128 stands for zero in the data rows.
Here are some numbered points:
[122, 117, 121, 174, 113, 156, 151, 116, 117, 109, 116, 125, 107, 133, 101, 100] 0
[153, 119, 119, 139, 101, 142, 187, 128, 92, 144, 150, 88, 100, 162, 41, 112] 1
[60, 132, 165, 55, 189, 132, 91, 115, 97, 154, 120, 104, 131, 130, 132, 90] 2
[137, 82, 145, 122, 131, 88, 157, 232, 144, 154, 102, 152, 109, 104, 102, 153] 3
[192, 194, 135, 164, 75, 124, 124, 50, 110, 88, 152, 152, 129, 157, 119, 116] 4
[107, 134, 145, 130, 145, 203, 119, 139, 88, 89, 139, 102, 119, 119, 108, 104] 5
[167, 126, 93, 164, 89, 169, 132, 102, 110, 102, 121, 106, 130, 134, 91, 110] 6
[130, 150, 136, 189, 110, 81, 128, 126, 127, 160, 158, 99, 122, 157, 123, 205] 7
[103, 137, 111, 140, 166, 110, 136, 158, 69, 98, 103, 148, 139, 143, 107, 106] 8
[135, 133, 159, 68, 117, 104, 130, 109, 199, 106, 205, 133, 133, 102, 170, 83] 9
[150, 130, 104, 105, 145, 102, 123, 132, 55, 132, 92, 169, 127, 159, 159, 103] 10
[184, 137, 91, 159, 89, 152, 136, 81, 116, 119, 117, 121, 131, 151, 99, 124] 11
[140, 149, 129, 132, 73, 146, 126, 162, 162, 118, 104, 158, 166, 149, 169, 131] 12
[130, 141, 140, 146, 132, 163, 117, 82, 135, 112, 142, 124, 88, 115, 148, 120] 13
[182, 112, 136, 85, 136, 147, 83, 118, 151, 94, 99, 119, 213, 112, 146, 151] 14
[148, 119, 111, 161, 53, 103, 197, 109, 155, 183, 134, 120, 119, 104, 89, 169] 15
[131, 137, 126, 99, 155, 163, 119, 93, 86, 108, 117, 145, 135, 100, 141, 56] 16
[183, 127, 121, 155, 77, 59, 135, 90, 211, 125, 175, 182, 104, 135, 159, 178] 17
[181, 109, 133, 124, 98, 126, 117, 60, 154, 107, 153, 180, 186, 147, 123, 107] 18
[150, 143, 76, 173, 125, 144, 175, 111, 122, 121, 106, 107, 133, 104, 88, 120] 19
[171, 121, 105, 175, 107, 127, 85, 158, 134, 112, 50, 152, 150, 146, 143, 190] 20
[175, 110, 148, 131, 113, 122, 152, 70, 147, 128, 141, 153, 147, 92, 118, 101] 21
[143, 154, 153, 136, 123, 115, 147, 130, 76, 109, 143, 169, 123, 142, 117, 98] 22
[153, 77, 120, 139, 151, 106, 98, 183, 121, 122, 87, 120, 129, 118, 130, 165] 23
[143, 101, 103, 137, 126, 176, 91, 117, 167, 119, 104, 156, 128, 126, 217, 132] 24
[69, 152, 176, 93, 163, 125, 140, 147, 145, 127, 195, 103, 103, 100, 150, 122] 25
New points follow, each followed by the numbers of its three nearest points above, nearest first.
[142, 119, 89, 130, 136, 94, 86, 142, 125, 120, 136, 106, 113, 126, 115, 108] 23 8 0
[171, 132, 145, 151, 101, 118, 93, 132, 64, 120, 131, 165, 154, 130, 78, 108] 22 6 11
[95, 139, 138, 149, 102, 136, 157, 187, 89, 157, 186, 128, 58, 149, 130, 161] 7 22 25
[118, 86, 127, 77, 132, 83, 123, 89, 111, 178, 153, 131, 110, 94, 123, 90] 21 2 16
[121, 145, 164, 148, 121, 89, 138, 113, 126, 121, 163, 126, 106, 133, 101, 180] 7 22 13
[116, 126, 123, 140, 131, 156, 145, 99, 142, 78, 121, 159, 115, 109, 141, 113] 13 0 16
[94, 85, 104, 98, 106, 96, 171, 98, 157, 119, 156, 123, 148, 93, 114, 56] 21 9 0
[43, 86, 147, 90, 132, 167, 101, 150, 140, 171, 117, 105, 130, 88, 134, 123] 2 25 5
[199, 145, 114, 143, 110, 94, 138, 82, 130, 117, 148, 140, 107, 140, 96, 115] 11 4 21
[139, 125, 108, 135, 144, 150, 129, 106, 113, 132, 127, 140, 99, 120, 159, 135] 13 0 24
[115, 108, 131, 113, 104, 133, 155, 119, 127, 160, 129, 128, 137, 131, 136, 138] 0 21 13
[179, 142, 96, 200, 69, 78, 151, 110, 169, 166, 80, 142, 127, 116, 150, 158] 15 20 17
[108, 121, 133, 153, 154, 86, 118, 164, 126, 129, 150, 146, 114, 106, 129, 158] 23 8 3
[105, 121, 152, 107, 114, 160, 157, 156, 99, 163, 174, 82, 106, 137, 83, 118] 1 5 0
[124, 113, 127, 148, 98, 162, 128, 145, 79, 150, 136, 114, 136, 178, 137, 114] 0 6 22
